In the rows, zero is written as 128.
Rotation paths and how fast each direction turns (deg/step):
Each turn is a multiple of 5 degrees from 10 to 175, or 0.
path 1
[145 135 118 128 133 124 123 120 121 120 131 129 127 138 113 139 131 137
 134 135 119 117 133 124 133 126 140 117 133 122 116 126 136 116 127 133
 126 127 128 127 123 133 137 138 128 126 133 122 123 137 137]
[145 136 117 123 134 127 119 116 119 124 127 126 124 135 117 123 138 138
 136 127 118 122 129 118 131 128 139 117 126 117 115 125 129 117 131 137
 130 130 132 127 115 125 131 133 125 125 130 120 132 141 133]
[147 138 122 125 131 130 122 125 118 124 132 130 126 141 118 134 135 140
 130 130 119 125 136 121 122 122 133 113 122 121 117 129 128 115 120 130
 126 123 127 121 116 126 139 134 129 127 133 115 124 133 135]
[141 133 121 125 132 132 122 127 125 120 131 130 128 146 120 134 137 140
 140 134 120 124 123 121 132 127 139 109 134 122 116 128 133 117 127 134
 127 128 130 124 113 127 133 139 122 129 132 123 134 133 134]
[144 137 122 124 133 126 124 124 121 125 131 131 125 137 112 134 134 137
 126 130 116 120 131 117 127 128 147 118 127 119 112 127 132 112 128 129
 128 125 122 128 114 129 133 133 125 131 126 129 128 134 135]
[145 136 119 124 136 128 122 119 119 126 133 125 123 140 112 135 133 137
 133 135 117 119 133 122 129 127 137 114 134 123 119 132 128 115 129 138
 125 132 130 122 125 129 131 134 125 121 133 118 130 141 134]
[145 135 121 126 132 127 121 115 122 120 125 126 126 139 118 128 132 142
 134 127 122 127 131 119 130 129 134 117 127 121 111 119 132 118 126 134
 130 128 126 124 113 127 141 137 125 123 130 120 123 138 133]
[145 135 118 126 129 128 123 124 116 125 133 129 130 142 118 132 141 134
 137 130 119 122 129 119 130 120 138 113 123 121 116 132 129 117 129 130
 129 121 132 125 117 129 135 132 126 131 135 118 129 133 141]
[145 137 119 125 134 131 119 129 125 121 130 134 125 136 118 132 135 143
 135 132 116 120 132 123 129 127 140 113 131 118 120 124 134 114 120 134
 123 131 129 127 114 125 134 139 126 130 129 124 132 133 129]
[139 134 126 119 133 129 122 120 119 125 132 125 124 144 115 132 134 138
 126 132 116 126 127 118 121 130 141 114 130 121 112 133 127 113 130 134
 130 127 124 122 113 127 130 135 121 127 130 123 131 138 135]
[149 138 120 130 134 129 126 123 122 124 131 128 127 142 111 140 132 140
 133 131 121 121 132 119 134 126 136 112 132 127 115 125 132 116 128 131
 126 128 124 121 124 130 137 133 125 121 130 122 125 134 133]
[142 133 117 124 132 124 119 115 120 119 128 127 127 137 118 129 134 136
 137 133 120 121 128 122 133 128 141 119 130 117 114 125 134 118 131 136
 130 127 132 130 116 131 135 138 126 129 134 121 127 141 138]
[149 140 118 125 133 130 121 124 118 128 130 129 125 135 116 127 140 139
 132 125 118 122 135 117 127 123 136 114 120 119 118 127 126 114 125 132
 127 127 129 124 116 124 134 130 127 126 129 118 130 135 132]
[140 133 123 123 132 131 120 126 122 119 133 130 126 145 121 136 133 142
 135 137 119 125 129 125 123 126 135 110 132 122 118 130 131 116 121 134
 126 127 130 122 115 127 136 141 126 128 135 117 128 134 134]
[144 136 122 125 132 130 125 125 124 123 130 129 128 142 115 132 137 139
 133 129 119 124 124 115 132 129 143 113 130 122 110 125 131 115 131 130
 130 127 123 125 112 127 132 133 120 128 126 130 131 132 133]
[145 136 120 125 134 124 124 122 118 125 134 130 125 137 111 139 133 135
 128 135 116 116 135 122 128 125 143 118 131 120 117 132 131 113 128 133
 125 127 127 126 124 133 133 134 128 128 132 122 126 138 138]
[145 136 119 124 135 128 120 116 122 123 127 125 123 137 116 127 134 141
 136 129 120 123 130 121 131 130 134 115 131 121 116 123 130 117 128 139
 128 134 130 123 118 125 134 136 124 120 131 119 130 142 130]
[145 136 122 126 129 127 123 120 117 122 131 127 128 142 119 131 136 138
 131 128 121 126 132 118 125 123 135 115 121 121 112 127 129 117 125 129
 130 120 128 123 113 129 140 134 127 128 133 117 122 134 139]
Directions:
[126 126 128 127 129 128 126 127 131 124 126 128 127 128 130 127 126 130
 131 130 129 129 126 130 130 131 128 128 132 127 128 125 131 129 127 131
 128 131 130 130 126 127 128 132 127 128 128 129 129 130 126]	140
[129 129 129 123 128 130 125 131 125 128 123 129 125 128 130 130 128 127
 126 128 123 127 127 126 131 127 129 127 128 128 130 127 131 129 130 128
 128 127 128 127 128 129 132 127 126 127 129 126 128 129 129]	0
path 2
[131 134 131 131 133 125 121 129 134 127 124 129 135 133 116 149 134 128
 130 133 123 134 132 129 134 127 121 130 117 116 133 131 118 129 132 123
 123 132 136 136 124 135 127 125 109 132 127 137 118 117 136]
[132 135 129 132 137 132 122 127 133 131 124 130 131 129 117 148 135 127
 130 132 123 133 132 132 136 132 122 128 117 115 133 131 118 125 131 124
 121 132 133 134 123 137 126 125 112 126 127 138 118 115 137]
[132 136 128 130 141 131 120 131 130 134 123 128 130 128 119 146 138 127
 132 128 121 130 131 131 134 132 121 128 122 117 132 133 120 125 130 123
 119 132 132 135 126 138 130 125 109 127 131 139 119 114 135]
[132 137 128 130 140 128 121 133 131 130 123 131 136 129 120 147 136 124
 130 125 124 128 133 130 132 128 120 128 124 119 132 134 122 127 131 123
 118 133 135 136 130 136 131 122 108 130 133 137 118 115 137]
[133 139 125 134 139 130 121 130 133 128 124 132 134 127 118 149 133 122
 128 124 127 129 135 131 136 125 121 127 121 117 130 133 123 126 132 125
 117 133 136 133 132 133 128 121 112 128 132 136 118 118 138]
[133 142 124 134 142 130 118 131 131 132 123 126 127 125 116 148 135 122
 129 124 125 129 134 132 138 125 123 124 121 116 128 132 124 125 133 125
 117 133 134 130 130 134 127 124 114 129 131 139 119 121 136]
[133 140 127 130 141 123 117 134 131 130 122 122 128 127 117 147 137 123
 129 124 123 130 132 129 135 123 122 124 124 116 128 133 124 128 133 123
 117 133 135 132 129 133 128 124 113 136 131 139 117 123 133]
[134 136 128 129 138 121 119 131 135 126 122 126 132 130 116 148 134 123
 126 127 125 132 132 129 137 122 120 126 123 116 130 132 121 129 135 124
 117 134 137 133 128 130 126 123 116 138 128 137 115 123 134]
[134 134 127 129 138 126 120 125 135 128 122 126 128 129 116 148 134 125
 125 129 124 134 132 133 140 125 120 125 121 115 130 131 118 125 138 126
 117 134 135 132 126 131 123 124 119 135 126 138 115 120 134]
[133 132 127 127 139 128 120 127 131 132 121 122 126 127 120 147 138 128
 127 128 119 134 130 132 140 128 120 125 125 116 130 132 119 124 139 124
 117 133 133 134 125 133 126 126 117 135 127 139 116 117 132]
[131 130 128 127 135 126 121 129 130 129 121 124 132 130 123 148 138 128
 127 125 119 134 130 130 137 125 119 127 126 119 131 133 119 127 140 123
 119 133 136 137 128 133 130 124 112 137 130 137 116 113 132]
[130 131 126 132 131 131 122 125 130 128 122 129 134 131 122 150 135 127
 126 124 123 134 133 131 139 124 121 128 122 119 131 132 119 126 142 125
 120 134 138 137 130 133 129 124 112 133 129 135 117 113 135]
[129 135 125 135 132 135 120 125 128 133 123 126 128 128 120 151 136 128
 128 124 122 134 132 131 140 124 125 127 119 118 131 131 122 125 140 125
 122 133 137 135 129 135 128 127 112 129 129 137 119 115 135]
[129 137 127 133 132 130 118 131 126 134 124 122 128 129 119 150 137 129
 131 124 120 133 131 128 136 123 126 128 119 118 130 132 124 129 136 123
 124 133 136 135 128 136 130 128 108 132 131 138 121 117 134]
[130 137 130 133 131 125 119 132 130 129 125 127 134 132 117 150 135 128
 131 128 123 133 132 127 133 123 124 130 117 117 132 132 122 132 133 123
 125 133 138 136 128 135 129 126 107 133 129 137 119 119 135]
[131 138 129 134 134 128 120 128 133 129 126 129 132 131 114 150 133 127
 130 132 125 134 133 130 136 126 124 129 114 115 133 130 120 128 131 124
 123 133 136 134 124 135 125 126 110 129 127 137 118 120 137]
[133 137 130 131 139 128 119 130 132 133 124 126 128 129 115 147 136 128
 132 132 122 133 131 131 135 131 123 127 118 115 132 131 120 126 129 123
 121 132 132 133 122 137 126 126 111 127 128 139 119 118 135]
[133 136 130 128 141 125 120 133 132 131 123 127 133 129 118 146 137 126
 131 130 121 131 131 129 132 131 120 128 123 117 132 133 120 127 129 122
 119 132 133 136 125 137 129 124 109 130 131 138 118 116 135]
Directions:
[127 132 126 131 126 128 126 130 127 128 129 126 127 128 127 130 127 127
 128 124 130 127 129 126 128 123 131 128 126 128 126 128 132 130 128 128
 130 128 130 127 131 127 128 129 127 128 129 128 130 132 128]	45
[128 131 129 130 130 129 128 130 128 129 130 131 130 128 126 127 127 128
 131 130 129 126 129 127 125 131 129 129 126 128 129 128 128 128 122 127
 129 127 127 128 127 131 128 128 124 123 129 128 129 128 130]	25
[126 126 127 127 129 128 128 130 129 130 126 129 130 125 129 130 128 131
 127 128 128 131 125 127 128 125 127 128 126 127 130 131 126 129 127 131
 127 124 129 126 128 126 129 127 131 127 130 129 133 129 130]	0
path 3
[135 112 132 123 131 121 126 131 140 143 125 130 128 128 119 126 120 131
 116 141 127 135 130 135 128 120 128 127 134 133 143 132 136 106 121 126
 133 119 119 126 128 127 136 131 131 136 122 125 125 131 130]
[133 109 134 122 132 119 127 131 142 141 127 125 131 125 121 130 118 137
 116 146 128 129 125 135 131 122 127 127 131 130 134 137 137 106 119 124
 132 121 122 126 129 131 129 135 130 135 126 129 125 129 129]
[133 109 131 122 136 120 130 133 142 140 130 121 130 124 122 131 117 142
 117 145 126 126 123 139 128 128 130 132 129 136 129 131 133 109 123 121
 135 121 127 126 129 134 129 133 124 135 123 135 127 127 127]
[132 110 125 125 138 121 126 138 144 139 130 119 125 129 121 129 117 139
 119 145 124 132 121 139 129 132 132 132 129 139 135 125 129 116 127 124
 138 121 126 118 132 135 131 132 126 133 120 134 130 128 128]
[130 111 121 127 137 123 122 141 140 140 132 121 122 131 123 127 122 134
 117 146 128 134 123 138 126 132 132 132 126 132 140 130 130 117 125 126
 138 126 129 117 138 135 133 135 129 134 117 126 128 134 129]
[133 114 124 126 139 124 126 140 139 144 131 126 122 130 121 128 128 131
 114 140 131 133 130 137 121 129 131 134 124 131 141 135 132 112 125 126
 140 124 126 123 134 128 136 132 128 136 113 120 124 134 128]
[136 115 131 123 138 124 126 137 147 146 126 130 126 131 121 128 126 132
 117 139 131 136 132 135 125 129 125 131 126 129 140 136 136 112 125 130
 137 120 119 124 128 124 134 134 131 132 117 121 126 128 128]
[134 113 134 119 136 123 126 133 146 144 128 130 131 126 123 127 123 137
 120 145 134 131 129 137 124 130 121 130 129 128 135 135 139 111 121 130
 133 122 120 127 128 128 131 144 130 132 120 126 127 126 127]
[132 112 133 119 134 123 127 131 140 142 130 129 132 125 122 125 120 140
 122 145 131 128 127 141 121 129 124 132 133 137 135 126 135 111 125 125
 133 121 123 129 128 131 135 142 124 134 118 133 127 125 127]
[131 111 129 124 132 123 123 132 138 141 128 127 129 129 119 124 114 137
 122 146 126 134 123 140 126 127 128 130 137 141 141 121 132 115 126 124
 133 121 123 123 131 132 137 137 126 135 120 134 129 128 130]
[129 111 125 127 130 121 122 134 133 140 130 124 126 129 119 125 116 133
 117 148 127 134 122 136 128 123 131 128 134 134 143 128 132 111 121 122
 134 125 126 121 137 134 135 134 129 137 121 129 125 136 131]
[134 112 126 127 134 120 128 134 136 142 129 124 124 127 118 129 121 133
 111 140 126 132 127 134 127 121 134 130 128 133 139 135 133 106 121 121
 138 123 126 124 133 131 133 127 127 137 120 126 123 135 131]
[137 112 130 124 138 120 129 136 147 141 126 122 124 128 121 133 122 135
 112 140 125 133 128 134 132 126 131 129 125 131 135 136 134 108 123 126
 138 119 122 122 128 130 129 127 130 133 123 126 126 129 129]
[134 109 130 121 140 120 129 139 149 139 130 121 126 127 126 132 124 138
 117 146 129 129 127 138 128 132 128 130 124 130 131 136 134 112 123 129
 136 122 126 122 130 132 126 138 129 131 122 128 129 128 127]
[132 111 128 121 141 123 127 140 145 141 133 123 127 127 125 128 124 139
 122 144 131 127 126 143 121 135 128 136 126 136 133 130 131 116 128 128
 138 121 128 125 130 131 133 138 124 134 116 130 130 127 125]
[131 113 126 125 137 126 121 140 142 144 130 127 126 132 121 125 121 134
 124 145 130 135 125 141 123 134 127 135 131 137 142 126 131 120 129 129
 137 122 124 121 132 128 138 136 127 134 114 127 129 128 126]
[129 115 126 127 133 125 119 136 136 146 130 130 127 131 119 124 122 132
 120 146 133 136 126 136 123 128 124 132 131 130 144 131 135 115 123 127
 135 126 122 122 136 129 137 139 130 136 115 123 124 133 128]
[134 116 130 124 133 124 126 130 135 146 128 131 128 127 117 126 123 134
 114 140 132 134 131 134 121 124 126 131 130 131 141 132 138 106 121 123
 137 124 120 127 132 127 137 136 127 135 116 124 121 131 131]
Directions:
[128 125 131 125 129 127 129 129 131 127 127 128 130 127 131 129 129 127
 131 129 128 124 128 131 129 127 127 128 130 128 126 131 128 128 128 131
 126 125 129 131 124 126 127 127 129 129 130 128 129 127 125]	60
[127 127 130 128 125 126 129 124 125 127 127 128 129 126 127 127 124 128
 127 129 126 127 127 127 130 123 129 126 132 130 128 126 128 125 126 125
 126 128 127 129 128 130 128 127 128 129 131 131 127 129 130]	40
[129 129 128 128 129 129 131 127 126 129 129 129 128 126 127 128 129 129
 127 124 128 126 130 129 124 128 130 131 127 131 127 127 127 126 130 125
 130 126 129 131 126 127 131 125 124 129 125 129 127 127 128]	120
